In the data rows, the value 128 means zero.
Each row has a hidden score. How much does it go up from the first row of each pair to the second? 20 means little or no change, 40 a big rise and 0 a big fall. The score is a weighted sum of the row's numbers plus the product of two more (or one squared), each taken from its middle value.
[ 61  81 157  76 211 222 171 104  87  95 100 109 147 163  63 134]
[147 142 135 109 127 113 100 148 145 135  89 142  78 154 121 130] ~ 18
[136 139 100 154  98 115 108 152 154 139 100 145 106 134 159  96]
[112 117 146 135 102  88 100  72 128 178 137 180 137  95 108  98] ~ 22
[149 126 154  87 202 140 169  46  45  91  80 147 135 141  48 156]
[127 156 134 119 146 137 129 157 137 127  84 182  96 200 158 127] ~ 24
[138 150 125 172 101 169  84 203 123 128  81  75 113 204 200 107]
[ 97  99 151  46 205 172 150  66 112 116  74  94 124 153  55 138] ~ 9
[141 107 123  45 194 161 168 113  78  95 107  81 137 190 110 138]
[134  94 128 134 111  99 147 105 131 166 123 144 139 101 154 133] ~ 17
[110 148 139 146  80 118 107 126  94 177 115  92 136 122 154 109]
[ 55 142 136 150  97 105 129 135 113 128  68 161 107 149 104  89] ~ 20
[117  72  66 106 160 130 137 149 106  98 157 112 100 124 130 187]
[124 146 129 149 109  75 159 112 103  88 132 179 149  99 156  98] ~ 19
[ 95 108 156 102 170 150 136 155 125 108  94  82 101 190 110 154]
[115 131 149 171 108 103 153 112 132  95  77 132 205 131  52 133] ~ 29
[110 152 116 150 118  51  94 145 117 162  93 150  88  91 145 114]
[162 160 130 121 133 103 128 145 149 113 127 182  97 150 160 101] ~ 22
[ 90 175 142 146  56  85  77 148 130 153  52 149 103 145 164 150]
[ 92 113 139 190 102 128 142  88  93 125 135 121 173  74 128 106] ~ 11
[164 161 137 178 115 109 131 219 138 191 167 105  30 166 154 101]
[163 151 108 202  47  87  63 192 142 130 110  34 103 129 182 155] ~ 16
[140 129 116 117 153 138 102 119 145 159 193  86 151  80 147 152]
[100  89 177  87 199 184 184  59  78  66  90 106 146 161  70 159] ~ 23
[120 100 146  73 168 217 166  79 120  85  90 108 165 175  79 161]
[121 129 135 192  80  84 110 161 114 152 141 207 104  80 175  59] ~ 26
[ 85 186 142 167  84  94 123 127 126 131  68 166  82 175 163  89]
[165  62  83 101 136 142 130 142 160 152 195 110 110  77 140 179] ~ 9
[134 135 104 135 153 126 103 142 147 113  92 132  97 210 143  95]
[ 99 134 117 133 119 152  81 145 143 138 155  77 109 151 100 137] ~ 14
[ 84  82 137  59 219 167 139  70 126  49  96 127 143 203  74 103]
[ 88 158 152 118  94 104 100 129 134 152  71 194  85 166 168 106] ~ 30
[142 119 108 110 122 108 145  71 187 132 182 149 164 126 145 121]
[141 147 123 100  94 116 147 149 133 175  87 163  61 140 172  92] ~ 20
[ 66  78 104  28 164 215 156  93 102  91 147  71 134 126  78 171]
[140 185 130 116 114 152  39 186 146 154 135  68  81 177 126 168] ~ 13
[136 160 106 193 126 113 151  99 124 141 144 168 164 137 107  87]
[124 101 115  96 214 155 131 130 107  72 170 164 128 134 113 145] ~ 24
[140  97 115  41 171 112 147  97 100 116 135 123 102 162  99 167]
[159 122  89 142 156 140 109 138 140 161 173 114 131  76 138 158] ~ 12
[107 125 100 175  76  72 121 128 147 175 126 120 161  38 138  78]
[119  61 168  66 202 188 180 100  90  72 104 113 148 171  50 103] ~ 18
[ 94 117 100 174  93 119  72 124 100 146 154 100 156  48 127 185]
[ 73 106 160  66 192 162 199  88  64  85  72 122 116 154  83 148] ~ 20
[130 134 112  92 127 117 108  98 176 175 182 158  66 133 188 126]
[169 116 101 125 127 167  98 142 169 130 172  93 111  87 122 163] ~ 21
[156 150 159 134  73  59 161 114 103 118 128 168 138  89 130 116]
[184  98 104 138 140 122 154 143 126 144 212  98 128  69 122 180] ~ 11
[162 120  67  66 158 169 111 136 145  89 148 133  88 203 147 165]
[169 106  82 118 122 127 137 157 171 165 210 125 122  92 132 156] ~ 17
[129 140 115 142  78 121  99 129 128 154  79 155  82 167 140 121]
[126  68 116 108 146 142 134 127 137  96 147 177 101 128 117 176] ~ 24
[ 82 168 132 123 110  94 105 108 104 119  79 195  84 142 161  96]
[ 82 136 123 129 122 156 141  29 134  91 129 189 191  90 106 112] ~ 18
[151 167 125 178 100  84  74 206 116 140  97  68 115 145 170 129]
[137  99  90 176  87 103  38 146 175 151 121  49 181  93 200 170] ~ 19
[170 120 105 128 136  69 167 113 127  86 167 160  88  70 124 163]
[118 139 145 102 112  81 151 108  89 179  99 209 118 113 137  98] ~ 26
[192 100 125 142 137 128 114 132 107  93 203  83 118  61 165 166]
[ 80  67 119 112 200 174 176  87 122   8  98  76 183 163  46 123] ~ 31
[155 128 131 105 118 148 114 191 184 147 127  78  51 183 133 139]
[129 126 131 155 106  90 133 149 114 136 185 132 149 105 134 107] ~ 32
[130 152 125 147  68  96  70 129 165 194 120 165 128  67 170 109]
[134 116  95 125 100 117  96 110 125 120 163 120 178  49 154 163] ~ 15
[114 148  93 111 119 134 114 134 138 118  94 183 122 174 128 132]
[ 88 143 158 195  85 107  85 164 120 145  78 145 101 135 169 118] ~ 11
[163 107  92 189 124 105  97 149 130 170 182  84 148  47 160 116]
[104 151 127 159 132  80 147 115 106 127 122 141 142  79 152 127] ~ 22
[149 132  85 143 123 170 168  79 104 100 156 162 161  99  99 138]
[ 74  66 110  61 134 165 121  96 166 151 142 103 152 147  88 145] ~ 22
[111 112 145 146 100 102  94 155 134 174  93 144 111 158 164 132]
[117 176 127 141  99  96 106 181 115 152 122 145  90 127 175  86] ~ 16
[170 111 129 160 116  94 108 137 132 117 202  61 168  81 189 144]
[131 146 144 166 112 101 149 121 114  87  85 127 181 115  78 114] ~ 31
[155 153 113 113 133 180  63 173 145 142 148  65  75 166 126 186]
[123 128 135 125 110  80 164 136 114 188 139 150 102  73 158 106] ~ 23
[210 107  99  65 169 192 123 121 107  59 175  95 140 178 132 163]
[177 169 120  78 141 111 148 166 175 114 121 149  47 176 154  78] ~ 13
[ 89 121 101 174 104 126  97 127 122 132 155 121 172  93 139 164]
[137 123 124 178  81 111 129 122 151 139 171 102 128  72 150 122] ~ 7
[156 146 126  95 112 155 117 107 128 132 121 111 153 130 144 176]
[158 180 126 131 100 118  78 159 150 140 102 126 101 171 213 113] ~ 17
[151  94 101 177 132 116 126 166 100 107 191 101 169  68 136 135]
[152 110  85 113 117 150 137  98 147  61 117 185 174 123 108 128] ~ 23
[189  95 121 155 147 107 177  78 148 106 163 153 113  88 146 129]
[149 102 121 127 132 128 153  81 152 107 180 120 124  90 113 154] ~ 26
[152  95 103 134 147 147 137 119 149  86 132 129 120 135 117 150]
[180 108  86 149 191 151 175  95 121  57 240 148 156 133 114 144] ~ 26
[132 127  73 103 182 141 144 108 132  58 137 160 119 143 126 147]
[123 149 150 194  66  91 120 132 133 157  62 166 131 121 120 112] ~ 22
[114  77 176  67 201 214 180  97 111  82 100 107 153 184  81 136]
[134 137  94 120 131 158  66 146 156 115 163  90 129 129 138 145] ~ 14
[ 76  88 118  91 200 205 142  50  98 115 137 169 153 157  65 121]
[111 121 117 131 139 117 154 141 172 163 179 154 124 108 160 103] ~ 17
[167 107  76  94 182 171 140 141 123 106 194 128 135 107 132 176]
[ 82 106 166 140 120  90 146  52 126 171 170 139 201  51 108 145] ~ 23
[127 130 116 209  73  74 159 122  90 160 199 157  98  66 160  95]
[147 152 127 140  82  90 156 152 100 180  98 155 111  58 125 120] ~ 25
[130 153 123 161  88 120  99 114 166 174 146 138 171  76 126 110]
[ 30  78 216   1 255 162 209  39  52 125  65  69 142 215   0 135] ~ 19
[168 128 150 209  90  88 166 105  73 106 172 234 169  90 149  78]
[172  88 116 109 121 167  93 100 155 126 184  98 166 125 130 157] ~ 11
[ 60  87 169  72 216 209 168  49 105  49 103  90 152 175  60 115]
[149 142 137 136 143 102 123 123 150 107 132 138 132 109 160  95] ~ 24
[ 95 176 161 186  64  73 101 153 118 230 103 172 111  71 158 128]
[136 176 125 189  89  39 116 156 114 174 105 179  87  90 128 118] ~ 19
[ 42  71 114  77 190 208 127  81 125  97 100  93  98 189  97 147]
[123 121 104  93 143 111 116 140 123 154 169 141 141  99 109 172] ~ 36
[136  71 146  88 186 156 136  49 102  83 115 105 160 146  15 157]
[179 135  82 127 130  89 127 214 150 194 123 129  37 145 174  88] ~ 20
[ 93 110 171  63 200 158 152 137 120 129  71 112 125 154  63 104]
[108 144 128 114 117 134 118 101  88 147 167 133 168 102 107 164] ~ 30
[106 165 137 144  98  96  94 142 142 155  86 150 112 134 180 114]
[105  74 113  73 192 127 161  34 112  94 135 160 154 146  50 178] ~ 34
[115 143 158 140 138  77 131 117  92 133 119 168 133 150 129  90]
[146 134 111 119  91 165 104 159 121  97 129  66  94 152 146 204] ~ 13
[ 63  61 123 109 212 193 176  81  71  94  97  88 111 159  64 155]
[127 129  79 111 140 131 130 140 171 141 176 155 117  95 157 141] ~ 18
[122 100 101 181 127 151 136  84 102  75  85 169 204 105  88 149]
[107 148 161 165 119  63 122 146 116 195 116 158 123  65 140 113] ~ 14
[132 122 100  98 120 158 109 116  78 123 169 154 146  81 120 152]
[101 138 107 100 127 134 141 156 172 151 119 147  72 161 129 100] ~ 10
[ 55  80 191  88 178 177 149  67 112 104 104  80 141 182  61 135]
[132 146 167 146 135  97 129 126 110 159  85 150 160 139 118  84] ~ 30
[166 120  87 128 193 187 125 121 130  75 150  67 107 169 118 187]
[ 67 114 169 132 155 188 196 150  77 131  38  67 102 177  92 107] ~ 23
[ 86  74 151  84 181 164 183  67 142  30  93  89 227 153  43 126]
[131 120 202  77 214 159 187  99 107  69 129  96 113 163  46 109] ~ 10
[119 107 134 116 159 114 127 134 110 120 174 142 101 128 131 163]
[139 171 149 210  75  80  90 167 128 177 129 141 133  96 163  81] ~ 14
[141  97 167  41 221 187 180  87  34 106  85 106 192 196  81 152]
[200 107  90 120 136 109  97 118 126 190 247 127 168  67 168 122] ~ 23
[180 150 111 118 131 163  97 176 135 132 172  51 104 160 139 182]
[169 120 161 101 180 145 195  70  98  49 161 101 219 149  30 125] ~ 26
[155 131 101 163 131 125 171  88 154  66 199 158 190  82  83 139]
[141 128 121  97 133  94 121 151 152 165 161 177  64 121 184 159] ~ 13
[125 121 116 107 104 141 144  56 176  98 159 152 191  77 119 169]
[141 136  84 121 114 158 118 132 143 179 177  96 138  91 158 168] ~ 24
[ 84 163 171 138  90  90 105 142 152 161  94 172  98 188 160  83]
[116 100 120  58 185 171 146  25  98  63 125 112 175 159  24 117] ~ 6
[124 142 106 139 128 149 145  64 140  85 123 143 213  68 111 146]
[169 144 117 120 154 162 116 141 149 121 123 136 106 189 123 158] ~ 24
[188 102  77 109 185  94 183  79  94 132 208 178 127  88 136 158]
[107 104 129  84 177 147 173   0 141  36  77 128 209 189  30 167] ~ 34
[150 142 131  54 124 129 124 141 166 129 150 160  46 164 127 113]
[115 139 151 159 102 107 126 138 144 167  87 140 115 118 167 105] ~ 20
[161 161 138 167  89 140  83 204 125 124 126  53 111 159 202 150]
[154 126 145 128 182 191 156  81 129  61 126  88 137 173  26 143] ~ 10
[ 96 133 140 139  72  76 130 143 117 173 120 156 108  97 147 112]
[114 106 135 164  85 132  52 121 149 172 120 126 130 126 143 137] ~ 15
[174 109  92 109 199 148 178 119  84  93 228 153 135  91 135 158]
[170 112  94 118 124 138 131 166 132 135 148  76  62 124 128 134] ~ 12
[112 139 163 128  85 121  85 144 108 132  52 154 115 141 137 114]
[ 97 100 167  47 189 168 182  89 153  78 130  83 233 173  53 126] ~ 19
[111 165 118 139  94 151  78 192 114 166  91  66 125 177 130 151]
[126 156 146 186 126 118 147 101 131  66  51 170 186 131  80 108] ~ 16
[ 85 100 176  79 175 192 192  88 131  51  91  98 161 179  54  88]
[130 130 147 165  86 109 114  73 150 156 159 200 159 118 140 105] ~ 30
[150 109 118  87 170 143 112 118 127 116 129 138 125 123 138 180]
[148  98  93  93 161 125 155 145 138  84 147 177 140 115 145 157] ~ 21
[ 86 103 152 112 173 188 167 146 123 101  85  63 122 149  98 131]
[108 183 139 130  78  74  72 112 161  96  60 158 124 166 136 103] ~ 24
[ 88 157 139 157 116  88  63 146 132 190  99 135 129 126 172  89]
[187 138  88  86 108 118 131 174 153 173 153 142  37 136 168 118] ~ 15
[164 137 137 167  77  72 118 130 133 178 138 158 134  66 176  99]
[115 121 145 145 110 108 118 156 160 122 108 165 118 115 148 104] ~ 18
[143 173 131 125  91 115 134 141 119 165  87 184  92 129 161  79]
[136 114  74  93 166 117 123 167 153 126 138  94  57 175 125 142] ~ 14
[123  88 125 113 129 118 172 148  79 117 153 126 130 109 151 133]
[153 159 130 134  99 103  96 120 134 146 105 166  69 136 161  90] ~ 17
[ 84 143 160 202  77  58  93 138 116 199  60 142 150 101 146 139]
[137 149 144 191 116 137 141  92 112  86  85 131 187 111  94 129] ~ 10
[124 181 154 177  72  86 120 143 114 196 107 174 107 118 133  79]
[169 171 143 110 118 107 121 171 170 105  96 126  64 155 120  85] ~ 6
[143 118  96 148 104 146  81 168 152 149 147  47 133 112 140 184]
[145 109 113 140 123 134  96 120 155 158 190  88 138  83 152 168] ~ 17
[137 150 136 139  98 139 122 193 168 199 119 112  78 193 168 111]
[ 68  98 117  31 154 153 151  76 189  91 115 116 141 191  67 140] ~ 19
[146  80 116 111 174 181 131 146 125 102 181  75 131 130 133 179]
[144  93 128 161 128  96 135 161 150 134 130 140 140  84 168  94] ~ 22
[148 149  99 118  87 173  61 190 125 138 110  63 101 165 139 163]
[185 134  93 130 108 155 140  76 149  63 176 192 174  98  97 133] ~ 20
[152 142  98  97 153 140 139 125 123 122 112 185 124 172 115 120]
[ 87  79 165 103 182 170 153 148  67 102  88  48 144 150  59 168] ~ 16
[151 116 112 138 117 129  93 134 190 126 191  98 133 100 131 161]
[158 140  86 110 144 181  90 186 121  94 162  66  88 164 136 174] ~ 23
[130 115 137 173 101 115 139 130 109 153  84 126 145  85 137 113]
[140 125 105  93 150 148 110 187 144 140  90 138  61 174 163 118] ~ 18
[118 118 133 100 114 157 121 123 167 138 181  97 136 122 131 185]
[117 158 124 108  98 134  89 202 150 199 110 145  56 200 113 138] ~ 33
[141 146 177 184 135 125 159  90 128  62  64 139 155 163 108  89]
[120 160 138 116 113 147 114 178 116 147  99 138 102 159 144 116] ~ 33
[133 159 112 118  98 110 138 209 118 182 162 112  43 146 173 130]
[103 170 112 170  56  94 102 147 130 172 125 173 131  61 162 129] ~ 28
[115  87 103 129 116 115 150 109 164 120 187 154 176  87 127 113]
[ 37  49 210  21 231 173 202  97  49 122  82  85 144 170  63 141] ~ 19
[144 143 104 126  75 130  92  84 132 155 175  92 200  52 119 141]
[113 133 117 156  94  88  72  85 133 154 161 107 191  67 122 124] ~ 7
[174 161  94 137 115 116 112 220 142 181 104 125  61 151 182 101]
[144 142 131 152 105 132 112 111 109 106 157 126 187  84 119 128] ~ 21
[140 116  61  76 168 123  94  90 120  64 148 163 129 150 132 142]
[176  87  96  96 211 166 154  68  94  60 190 188 147 129 110 137] ~ 18
[168 107 107 145 152  82 116 142 168 161 208  95 132  75 172 148]
[123 151 138 160 111 106 121 171 132 150  96 196  94 127 165 104] ~ 34
[142 164 151 131  78 104 113 151 107 133 112 157 117 124 164 107]
[150 118 128  92 113 102 133 130 139 143 171 118 124  91 125 126] ~ 13
[166  97 100 142 134 122 166  65 135  69 185 155 181  80  94 133]
[ 79 140 140  97 113 157 155 168 205 121 106  98 140 160  78 108] ~ 23
[125 135 118 151  72  98  97 119 166 144 169 112 170  54 125 157]
[ 80 186 176 169  71  88 130 154 120 159  79 162 118  98 156  86] ~ 23
[126 152 121 131 111 161 132 176  88 149  99 132 112 155 154 140]
[119 147 144 180 131 149 155  80 110  65 119 152 217 104  85 150] ~ 17
[117 109 127 118 123 154 133  34 142 121 135 182 161  59  94 160]
[101 187 169 184  34  69  94 142 153 222 114 151  75 128 175  90] ~ 23
[152 185 141 189 111  89 142 104 163 134 127 228 186 119 154  75]
[140 126 122 107 132 137  92 134 172 173 181 103 143  67 126 168] ~ 13
[178 130 111 124 123 165 127 165 158  83 109 161 112 199 129 113]
[101 175 127 105 102 158 114 171 118 168  94 141  57 181 135 143] ~ 21
[139 103 114 170  85 127 114 117 128 102 162 122 161  46 128 127]
[109 135 134 179  77  45 118 140 159 181 163 158 111  68 142 101] ~ 22
[ 98  83 189  73 242 151 247  92  60  55  77 105 141 151  78 128]
[101 149 163 198  65  79 117 153 144 165  79 166 115 108 140  89] ~ 27
[206  70  97  68 186 158 112 119 111  77 174 100 134 136 135 158]
[132 124 101  96 143 131 132 140 151 149  91 135  68 192 136 105] ~ 21
[105 101 155 112 183 192 182 134 144  53  85 130 160 169  71  95]
[118  80 143  71 193 160 150 127  98  93  54  87 136 140  94 149] ~ 16
[117 132 127 201  97 114 134 158 155 143 160 122 120  77 159 116]
[109 183 118 179  90 102 151 137 146 133  69 184 151 151 163  76] ~ 31
[145  75  91  94 190 164 167  98 110  83 173 154  96 133 118 163]
[146 160 130  66 118 161  80 179 139 174 117 103  67 195 149 144] ~ 27
[164 113 127 109 178 119 154 131 111 100 144 125 134 104 126 152]
[154 169 147 162  99 109  77 139 139 153  97 155 119 123 186  96] ~ 21
[160 170 122 199  68 115  64 205 124 136  92  63 103 113 181 152]
[128 102 154  75  74 134  86 148 146 121 153  77  98 128 140 167] ~ 23
[108 175 156 121  90 127 127 119 164 147  66 173  76 182 166 121]
[129 172 129 141  82 117 108 142 143 191  99 162  66 144 163 105] ~ 22
[104 123 128 161 115 138 140  96 125 129 136 156 163  73 104 116]
[169 138 106 188  99 110 118 228 105 130 151 105  40 164 178 101] ~ 19
[ 77  82 157  77 224 163 156  41  96  95  75  76 179 176   0 140]
[124 133 101 108 153 108 128  98 147  83  98 159 186 128  97 132] ~ 33
[116 132 149 157 110 111 136 101 110 156 147 207 135  90  99  92]
[139 142 106  89 161  72 139 145 134 154 114 188  61 152 137 105] ~ 19
[158 144 133 122 126 127 103 156 153 105 124  89  79 135 137 148]
[157 122 110  88 110 153 113 170 151 150 134  90  80 121 146 167] ~ 23
[154 199 145 182 114  60 138 109 122 123 114 223 190 118 167 106]
[ 90  84 109 132 123  75 131 118 129 133 183  96 109  77 160 133] ~ 1
[109 186 115 146 125  97 120 129 126 138  87 211 109 153 181  99]
[ 83 111 130  70 119 168 160 103 160 156 152  84 166 127  65 113] ~ 21
[166 154 106 139  69  83 116 190 105 166 163  41 105 105 165 130]
[ 98 153 140 159 125 130 103 153 126 171  62 159 109 150 127 106] ~ 23
[132 163 136 182  81 110 119 153 122 185 130 154 130  67 161  85]
[120  93 128  34 197 210 129  90 124  69  94  87 142 177  95 138] ~ 7
[119 103 105 127 103 162  68 103 145 130 136 121 159 135 146 170]
[113 182 149 161  94 125 140 148 134 127  64 160 146 163 116 101] ~ 24
[104 197 131 179  62  78 107 155 154 193 123 163  80 131 188  81]
[180  76  87 116 173 171 154 161 112  90 181  77 164  95 153 176] ~ 11
[118 172 122 234  92  75  72 134 140 170 123 132 134  94 133  83]
[164 133 168 159 118 145 125 141  77 116  77 122 107 127 125 125] ~ 37
[132 129 159 195 113  82 154  95 138 143 156 207 174  86 150  87]
[145 146 115 143  84  91 146 145 145 144 121 179 117  98 167  85] ~ 17
[ 98 100 173  55 153 190 122 116 143 131  84  56 127 160 102 173]
[217 103 126  96 174  86 150  31 117  43 148 112 183 173  44 150] ~ 31
[ 70 152 118 174 117 112 116 119  90 109  84 169 127 127 127 115]
[132 119  96  97 119 147 152 157  85 147 164  73  92 105 115 170] ~ 13
[161 137 103  98 148 166 161 148 157 101 147 154 142 172 145 143]
[161 128  87 116 136 143  65 111 172 112 194  97 134  96 143 176] ~ 8
[119  89 129  61 154 165 187  97 167  92  72 126 165 172  38 113]
[ 98 102 197 150 153 135 157 212  72 119  25   0  24 152 123 105] ~ 1
[139 122  68 153  68 131  98 128 129 142 179 108 174  38 123 144]
[117  69 146  61 211 184 156  63 140  32 118 112 204 175  38 106] ~ 8
[129 168 159 164  76 106  91 134 110 176  61 143  92 111 132 106]
[118 158 126 111 120 165  61 186 165 195 103  88  66 178 151 117] ~ 20
[108 176 172 136 135  95 134 143 182 136 107 178  94 133 120  77]
[110 158 131 153 116 109 122 182 130 149  86 118  88 173 163 130] ~ 29
[119 126 110 101 177 143 118 123 122  72 139 142 106 161 127 167]
[109 167  87 123 123 114  89 119 137 113  95 174 112 181 120 135] ~ 20
[132 131  90 103 120 142 112 120  91 132 153 145 129 101 119 186]
[155 151 122 113  96  96  79 198 138 182 146 131  13 151 200 132] ~ 10
[133  97 100 124 116 185  73 166 139 141 152  15 106 159 115 172]
[175 134  92 108 127 109 177  50  82  73 181 157 187  99 115 161] ~ 30
[140 159 127 227  60 106  91 130 149 146 162 155 167  57 159  87]
[ 86  65 125 101 179 155 144  68 107  53 113 122 206 140  28 162] ~ 31
[ 76 160 133 138 124 124 131 118 106 134  67 168  97 169 146 116]
[156 105 111 143 141 105 151  91 132 111 160 158 155 117 140 135] ~ 16
[114 146 165 139 104  86 122 126 147 152  92 227 145 141 163 107]
[123 107 131 140 119  88 143 100 138 118 149 152 165 119 161 129] ~ 9
[104 142 168 141 100 126  96 202 129 140 112  93 110 190 147 136]
[149 161 120  86 128 128 147 131 132 163 152 177  66 125 186 125] ~ 6
[ 87 166 109 124  97 168  61 171 143 166 148  43  52 179 139 165]
[120 156 105 145  91 156  80 170 133 119 107  91 110 166 159 156] ~ 31
[ 98  84 130  45 175 163 136  74 163  46 116 141 165 172  44 121]
[ 96 127 155 119 152 173 162 157  81  62  25  62 155 183  99 131] ~ 20
[118 116 102 160 108 116 115 139  84 118 149 126 128 112 120 159]
[ 74 131 123 160 121 109 107 162 110 147 101 132  79 121 144 127] ~ 12
[108 114 177  89 166 162 143 110  71  85 101 102 163 170  57 150]
[172  96  88  88 142 197 138 154 114  53 183  92 105 141 145 141] ~ 8
[ 73 120 151  52 216 157 177  83  78 106 100  65 172 178  43 127]
[103 122 145 165 116 133 195  82  73  97  80 121 193 102  66 141] ~ 26
[177 141 139 142 105 127 165  84 107  92 128 126 161  77 133 119]
[164  95 126 185 111 108  98 146 185 165 215 108 109  64 151  92] ~ 16
[100 147 158 125 113 147 124 181 174 172 117 128  62 202 128 140]
[137 139 118  82  99 134 148  77 135  66 110 175 167 126  94 152] ~ 23
[ 95  95 143  83 182 197 169 107 130  67 112 102 120 178  61 111]
[171 120  96 153 106 133  90 133 114  96 175  84 189  98 125 158] ~ 27
[128 163 141 174 114 101 163 106 126 131 127 185 173  81 156  74]
[181 127 106 141 134 142  71 120 159 181 169 105 156  96 160 156] ~ 20
[113  85 109 151 125 130 124 121 112 167 169  82 136  71 151 128]
[ 92 123 160  84 153 157 211 128 158 109  94 130 150 129  56  78] ~ 23
[115 146 135 139  59  79 124 131 108 178 174 100 146  66 106  88]
[143 114 118 143 145 123 116 127 120 155 221 134 145  83 139 116] ~ 15
[144 109  94 117 121 142 108 113 135 147 156 129 142  85 133 154]
[141 148 116 137 105  87 144 189 115 165 140 104   0 147 167 112] ~ 12
[148 121  96 149 106 117 111 137 131 119 131 113 155  96 100 147]
[171 155 141 180  82 115  98 136 131 158 196 138 107  71 152  99] ~ 12
[165 168 100  85 123 134 102 154 159 112 109 162  65 186 159 118]
[ 99 150 190 163 121 107 122 123  95  78  84 141 155 139 105 122] ~ 24
[133 142 136 164 108  89  97 122 108 153 116 156  93 102 157  87]
[160 185 126 113  93  97  91 220 182 169 112 113  41 176 212 100] ~ 22
[100 164 152 169  87  92  94 148 126 157  78 147  99 145 169 111]
[134 103 107 120 143 133 135 142 124 154 193 114 138  99 134 185] ~ 21
[110  74 120 118 225 218 183  59 131  25 107 104 221 182  63 141]
[201 107  92 113 165 137 135 133  89 123 185 101 104  89 162 188] ~ 12
[104  83 193  90 181 194 145 111 108  89  77  50 135 183  75 145]
[210  91 145 110 144 107 178 116 113 112 185 156 113  77 118 119] ~ 21
[132 122 145 184 106 139 177  80 104  55  82 127 174  91  73 131]
[127 182 130 169 106  70 110 228 154 167 138  64  87 146 185 102] ~ 18
[ 70  67 158  96 216 166 195 115  92  78  84  70 161 143  62 139]
[144 120 108 150  93  60 141 161 140 162 108 162 104 103 133  76] ~ 24
